Here is a table of points, one per row:
[ 45   0  21 -68 -24 -34  11 -15 -10 -39  13 -31  -7  -7   2  -8 -39 -19
 -26   0 -34   0  -2  11 -22  -4 -20 -43  -3  18  28 -34  14 -82  -1  89
  16  20 108 127 105  29 -11 -71]
[ 47  84  93 -30 -10 -52 -45  14 -20 -64  18  54  77  49  45  49  68 127
  73  48  74  80 111 127  55  58  38  39  97  43  30  39   0  36  -4 -20
 -28  32  67 -26 -42   0 -19  25]
[  81   -7 -116   -3    4   -8   18  -31   -6   34  -15  -36  -26    0
    1  -10   88  -18   84   86   66   70   75  100   90  127   84   45
  101  -82  -24  -19    4   15    3  -21   -1  -66  -12   73   -9  -16
   33  -54]
[-15 -63 -26   1  -9 -21 -19  19 -33 -30 -14 -20 -13   3 -14  14 -26  13
 -14 -38 -40  65  42  27  -3 -42 -97   0   4 -17   1 -12  19  26   2 -20
  -6 -31 -89 104  92  31 127  74]
[ -33  -13  -16   -1  -18 -105   -3   72   12   39  -37  -81  -33    2
   -4  -13    6  -25  -23   28  -20   24  -39    2    3    4  -38  -35
   -5  -10  -23   15  -16  -21   11  -50  -42    6  -13    0  -28  -35
  -77   48]
[ -23  -13   -7  -16  -82  -53   61   48   94  -28   14   36   60 -127
  -18  -28    6    4   18   12   -8    8    0  -14  -42  -26    9   44
  -33  -29  -12   -6    7   -4  -15  -24  -25  -10   -6    0  -29  -67
   24   -3]
[  12   58  -11   22   -5  -50  -40   -3    4    2  -34   10  -28   -1
   -5   26  -12  -22   18  -25    0   -5  -65  -21   52  -75   70   39
  -65  -37   -5   -8    1   18    9  -27  -53 -107  103   49   80  118
    0   40]
[  2 -68 127   3 -29  -2  51 -32 -72  91  -6  54 -37 -38 -31 -20   1 -39
  14 -41  69 -14 -77 106  46 -27 -36 -44 -35 -24 -15 -10 -16 -16 -17 -24
 -28  -3 -12 -35  27 -61  32 -53]
[-20  29 -11 -37 -52 -23  43  16  29  65  43  38  67  58  79  31  -9 -25
  55 -36 -48 -58  10  -6  -5  23 -17 -21 -36 -45   9   9  -1  20  -9  -5
 -23 -18 -45   9 -38  -8 -13 -29]
[-11 -25  -7  -9  -1   9 -17   2   5 -11   0 -18 -80 -57  25  10   5  13
 -19 -11   4  -7 -25 -61 -40  -7  43   5  54  49  -8  16  28  17 -80 -58
 -13  -9 -31  -8 -33   0 -27 -63]
[ -32   61   51   29   89  -34  -64  -29  -10  -50   20  -16  -17  -34
  -35    6  -30  -24  -33   -3   -6  -34   16    1    9   14  -18   -7
   -8 -127   33   26   77   54   64   53   29    2  -71  -88   23  -11
  -22  -47]
[127  77  44  -5 -70   4 -41  14 -21  19 -27 -17  -9 -17  29 -21  -8  13
  -9   2 -33 -88 -22 -50  23   7 -26  61  34  19  25 -41  11 -16  -9 -62
  -3  43  40  17  82  15   4  -3]
[ 11 123 -52 -33 -18  -9  -4 -26 -19  29   2  -5 -84 -10 -25  19  25  21
  37  18  44  56  95  24 -68 -43  36 -19 -77 -13 -14 -14 -87 -24   3   1
 -24 127 -53  51  82 -15 -31 -14]
[ -28  -36  -26  -28   -6  -32  -42 -127   29   34   -7   38   43   40
   38  -72  -74   -8  -12   -4    8    4    5  -27  -15  -11  -66   32
   53   72   76   51   -5   32   -6    7 -117  -44  -35    5  -13  -13
  -45  -26]
[-35 -34 -13 -30   1 -19 -15   4 -34 -40 -28 -13 -19 -11 -12   5   4 -14
   9  -1  -7  -4  18 -24 -27 -18 -43 -15  12 -15 -12  -1 -16   1 -18   4
 -26  -8   6 -66  68  48  56   0]
[127  80   6 -57 -23  -3  -5 -12   0 -40 -13 -27 -16   9   1 -11 -10 -19
 -23 -15  20  -5 -49   7 -57 -22 -32   2 -18  -7   4  21   5 -41  -2  -6
  31 -18 -41   4 -53 -18 -33 -19]
[  8  30  28  66  60  53  24  34 -48 -72 -96 -36  35  28 -19 -32   7   5
  13 -13 -17 -26 -26  -5 -32 -25   7 -30 -13 -24  -5 -73  -8 -18   5 -26
 -58 -10 -47   7 -43 -35 -28 -33]
[  -4  -17   -4   29   22  -31  -63  -21  -22  -19  -19   -4    9  -13
  -19   -2  -45  -37   -5   -6   -4  -25  -16    7   -5   -8    6  -20
   12   -2 -127  -35   13   36  -22   43   46   66   63   43  -52  -24
  -24  -27]
[121  63  -8 -58  -5 -18  10  -6 -20 -41 -22 -17  -9  -7  -1  14 -36 -29
 -24  20 -27  11 -19 -16 -14   2 -16 -69 -35 -25  13  43 -16  35 -63  13
 -14 -36  14 -57   1 -46 -21 -35]
[ 27  -4  -2  28   7  29 -59 -33 -22  -3  15 -44   8 -49 -40 -14 -15 -88
 -14  -8   4 -18  38  22 -15 -15 -11  -1   9  98  58  23  66  38  65  35
  27  62  66  45 -50  -4 -16  -2]
[ 18  31  56  41  47  40  20  54  43  23   2  -7   7  46 -31  21  16 -36
  -1 -12  -8 -14 -19   3 -35  30  13  85  30  79  41  75  45 -34   8  -7
 -33 -42 -45 -32 -22 -16 -15   2]
[-14 -74 -15  -8  -3 -19 -18 -22 -11 -22 -10   1   9 -41   9 -26 -27  13
   7   9 -40 -84 -43  56   8 119  76   1 -68  -7  -4  23   8 -10  -1   5
  15  13 -74  34 103 127   9  90]
[  4  17  18  24  27  32 -27   7   1   8 -46 -15 -29 -16  -6 -20  20  28
 -41  -6  -2 -37  38  -5   0 -23 -13 -75   4 -33  -3 -18   4  -2 -10 -24
 -48 -33 -17  25  -6  56  24   5]
[ 15 -23 -27 -14 -30  16 -21 -26  15  -3 -55 -15 -18   0  -9 -20  32 -20
  23 -23   2  18  -8 -14 -67   3   1 -30   1 -12 -14  10  17 -32 -35  29
 -27  13  23 -87 -18  83 127 116]
[  47  -31   80   70 -112   18  -50   -6   -4  -31   -8  -10  -25   -9
  -33  -25    4    7  -23  -22  -40   -2   31  -15  -28   -8   -3  -16
  -25  -44  -27   63  -82   53   57   48   58  -75  -31   23  -49    2
  -37  -34]
[   3   -3    7  -96   29  -11    4   44   97   60   35   73   21   87
   52   20   64   32   28  -39 -116  -36  -11   15    8  -19   -5    0
  -15    4  -97  -64   15   35   39   34   41   21  -27  -40  -16   -3
   -7  -19]
[ -24  -40  -24  -85   34  -27   35  -14   19   76  -18   62    8  -34
 -110  -25    2   -5  -39   29    0   -3   20   -1   -7  -73    7   43
   49   12   36   18   26  -22  -10   11   40   -3  -25   20  -34   16
  -55  -15]
[-32 -19 -28 -16 -21  12  -7 -29 -34 -46 -35  -4  -9   8 -13 -22   8 -12
  -3   5 -12  -8 -18  10 -14 -19 -25 -27   3  -8 -13 -24  -9 -11 -22 -22
  -6 -13  -6 -15 -18 -25 -32  80]
[-53  59  83  -2  60  86  41  66  20  -6  25 -26  18 -13  41 -66 -14 -39
 -40  -4 -22  29  15 -19  61  21  66  47  90  48 -37  47 -23 -60   1  -4
 -27 -13  -3  69  43  35  62  11]
[-25 -28 -44  63 -81  26  12 -34  96 -43  69  26  86 113 -19  13  58 -53
 -55  44  16 -13 -57  17  35 -52  29 -12  17 -22  24  27 -28  24 -19 -49
 -13  88 -21 -18  89  26  34 -81]
[-34 -23 -70  -6 -48  19  55  25  11 -21 -46  33 -15  -5  63 -10 -26 -46
 -81 -50  31 -16  18  17  15  13 -39  27  19 -61 -77  12  19  20 107  71
  49  65  83 -26  -7 -17 -35   6]
[-21  22  37  39 -55  -9 -46   0   6 -28 -67  25   4 -17  81  83  36  42
 100 127  81  81  41   4 123 -11 -29 -21  -3  69   4 -43  17 -85  -3  85
  32 -24 -88 -44  -8   7 -32 -18]
[  43  -45 -114   -2   45   31   68  106   45   43    8   -8   29  -20
   -1  -16  -58   13   12  -53   15  -26   10   30   42  -51   14  -63
   19   93   57   67   13   31   28   31   20    1  -35  -74   10   -1
   -6  -22]
[-28  17  -9 -10 -75 -19 -16  14  -7  75  41   6  83  39  39  60   6 -34
 -75 -92   5  31  15 -20  -8  17   6 -35 -35 -25 -12 -23  70  -2 -23  18
 -10 -14 -48   3 -39   4 -29 -32]
[   9   -3    7   58   28  -48  -53  -22   -7  -21   12   -8    3  -11
  -63 -115  -28   11   68  -16   31   53   -8  -67   -7   24   -7  -12
  -59  -20    1   12   38    4   39   27   35   53   52  -28  -23   -5
  -10  -41]
[-33  62  52  94  93 111  69  10  64  33   2 -14  21  -7  26 -16 -16  37
  25 -23  38  42  27  40   6 -17 -47 -25 -47 -74 -11  12   0 -17 -83 -17
  37   7  34  40  25  30 -28  40]
[  53   21   39  104   -1 -107  127  -76  -35  -28   73  -22  -39   15
  -28   23   -9   21  -15  -32  -23  -45    7  -49   33  -24   39   27
   87   13  -15  -46  -21  -25  -25   37  -13   11  -31  -28  -61   45
   23   83]
[-55 -10 -14 -13 -65 -30  16  48  16  35  15  18 -21  18 -89 -31 -27  28
   9   7 -13 -19  34 -34  16  32 -40 -47 -14   0 -35  15  -3 -35 -39 -51
 -11  -7  59  34  19  -4 -13 -51]
[  0 -19 -26  18  37 -49 -64   1 -53  29  30  61  48  38  86  13  44 -23
   6 -18  29 -10 -15 -19 -37 -24  11  36   5  17   8  22 -61 -58 -41 -34
  27  -7 -23   1 -13   3  34  36]
[ 14 -59 -16 -11  64  -8  27  41  29 -10   6  55 -22  35  42 -45  31  10
 -33  -4 -21  19   9 -38  14  11 -14 -25 -56 -27  73 -36   3 -20 -10 -14
  42   7  19   2 -37  -8  -1 -44]
[-30 -20   4 -12 -45  51 -34 111  47  84  61  51   4  13 -41  -2 -82  -4
  -1   7  11  11 -55 -12 -57  54  63  18 116 -49  98 -98 -60  -8 -11  26
   7   2   8 -24  -1  -5  -1  57]
[  -6   14   23  -50  -17    8  -11  -32  -25    1  -17    6   12   10
  -16  -19  -50  -54  -48   26  -15   -9   72  -12   76   27   75    4
 -100  -24   23    2  -14  -17   -6  -26    7    4   11  -31  -80  -26
   95  115]
[  23 -127  -13  -26   -3    6   -6  -28   -2  -25  -20  -81  -16   38
   25   91    9   75    7    2   56   78   70   62   65   77   86   88
  -40  -22  -15  -24   -8  -18    0  -34  -36    9   16  -38  -13  -19
  -49  -24]
[-31  -9 -31 -36   3   3 -16 -71 -33  72  -2 -96  96   6  26  38  69  97
  13  28  -8 -17 -43 -61 -39 -25  -3   7  -3 -33 -17   5 -20 -23  35  21
  55 -49  30 -51  60 -66  -4  -9]
[ -47   69  -63   -8  -11  -15  -15  -20  -27   -5  -12  -18  -10  -14
  -22   -3  -47   52  -58   52  -12   -3  -67   67    2   17  -46   47
  -51   46  -19  -39  -45   -7    2  -14    2  -12    2  -19 -110   58
  116  -55]
[  13   25    7   56   27   10  -43  -55  -21   -4  -15  -12   -5  -43
  -17    1  -29  -31   -5  -52 -113   25   -2   42   31  -12    0   40
   69   43   69   40   24   22   23    1   61   53   54   14   -6  -44
  -20   -3]
Along one direction, these points spread out more than along any other. Take the direction at right angles to it along which they spread out most. Then take the direction at right angles to both along which they spread out most. Go by this last direction. For each point below, how far along it does it lie, from 0 to 99? The average is 50, and the first point in the table lies past the average. One standard deviation of the points above along it is 16.
[-51 -29  -9 -27   6 -13 -12 -29 -37 -63 -41   7 -11 -23  16   4 -22   0
  10 -25  -5 -16  -9 -15 -42 -54  58  -6  23 -31  -8 -36 -31 -26  19 -35
 -22 -15 -13   2 -31 -20 -24 -69] 55
[-16  37  30 121  59  37  49  37  14  38 -26 -12 -69 -33  -7 -34  15 -17
 -64  -7 -47  -2  20  46  -6  51  53  77 -13  76  14 -24 -17  19 -30  32
 -35 -22  -3 -63  49 -55 -24 -37] 57
[ 31 -14 -76  35  26 105  11  22 -62  21 127 127  17  -1  13  41  20  37
   5  33 -52  28 -44 -26  -6   0 -12 -23 -28 -33 -63  48  59 -46  39  -3
 -84 -17   2 -15 -17 -23 -20  -3] 46
[-20 -37 -11  36  43   0  10  52   8   8  72  49  57  45  39  24  55  30
  11  28  51 -28  39  16 -39 -31 -36  21 -52  22  33 -12  -9  40 -44  43
   8 -18  62  60  29 -11 -23  17] 45
[ 53  58   3 -64 -10  -1 -13 -10 -30  -6  -2  14  11   0 -46 -60 -49  -5
 -13 -17  50  40  -1 -18  35  42  51  71  31  33 -90 -24  10  52  -5   3
  27 -24 -63   4  82  22  23  18] 43
[-10 -13 -19 -83  19  96  42  35  43 -21  73 -53 -28 -30 -51 -18  12 -19
  28 -13  23 -11 -16 -19  47 -28 -41  25 -43  -3   2 -39 -36   7   1 -13
 -16 -18 -10 -10 -53  13 -28  16] 46
[ -46  -15  -26  -20  -13    5    0  -30  -57  -57  -25   -3    2   -2
   -7  -30    6  -12  -14   10  -23    1  -29   -4    3    9  -16  -46
   -8    2   -9  -39  -32    9  -25  -30   -7  -19  -16    3  -15  -45
 -100   36] 54
[ -28  -14  -18   -2   -5  -38  -93  -18   79    0   56  -53  -74  -14
    8  -14   -7   16   -7   -7   14  -40  -22    9   12  -19   -4  -49
   -6    0  -27   -7   -3  -29  -13   -9  -25  -24  -10   12  -24 -122
   24   58] 49
[ 36  23  48  53  77  -3  55 -45  86   3   6  60  39 -33 -27 104   9 -20
 -20 -27  33   7   1 -46 -31  74 -49 -96  18  81 -16 -65 -58 -17  67 -85
  18 -31  16   9  54  20  24  46] 41
[-93 -18 -35 -28 -29   0  -4 -17 -46 -66 -33  -7 -35  10 -13  40  -4 -14
  33 -58 -11 -50   0 -26   6  44  15  52  32  63  39  28  -6 -38 -51 -43
  16 -28  -9 -14  -6 -36 -27 -59] 53
[-26 -28 -23 -19 -14   1 -14 -11 -24 -41 -36  -7 -19   7 -17  -4   1 -10
   8   2   1 -19   6   0 -30 -34 -37  -8  12 -16 -16  -8   4 -13 -17  -5
 -16 -12  -3 -35  30   3  51  70] 35
[  8 -50  39  48  98  69  41  42  40  47 -20 -23  28  25  11  45 -35   6
  45  64   5 -20 -10 -55 -26 -14 -29  21 -11 -66 -59  13 -35  13 -12  14
  -2  43  17  37 -42  -5   4 -30] 51
[-28  13  27 -25   8   8  26   0 -31 -10 -56  -1 -29  15  13  64  90  71
  27   5  31 -13 -96 -60   6  20   8 -24  -8  27 108 126  87 127  81 105
  69 123  61 116 -27 -21  33  33] 73
[-35 -28  -7 -31  -5 -10 -26  -9 -52  -1  28 -51 -22 -43   8 -10  34 -23
   1  -6 -13  12   4 -13 -14 -13 -52 -27  14 -12  -6  -7 -33   3 -16 -16
 -19  10   7 -70  10 101   5   9] 40
[-51  -3  41  36 -19  15  58   5 -16  25  37  -8 -27  60  72   4 -17  20
  53 104  32  32  30  -7 -81 -54   2 -34  -3  59  40  19  93  85  91 -10
  94 -14  32 -30   3  16   8  -4] 63
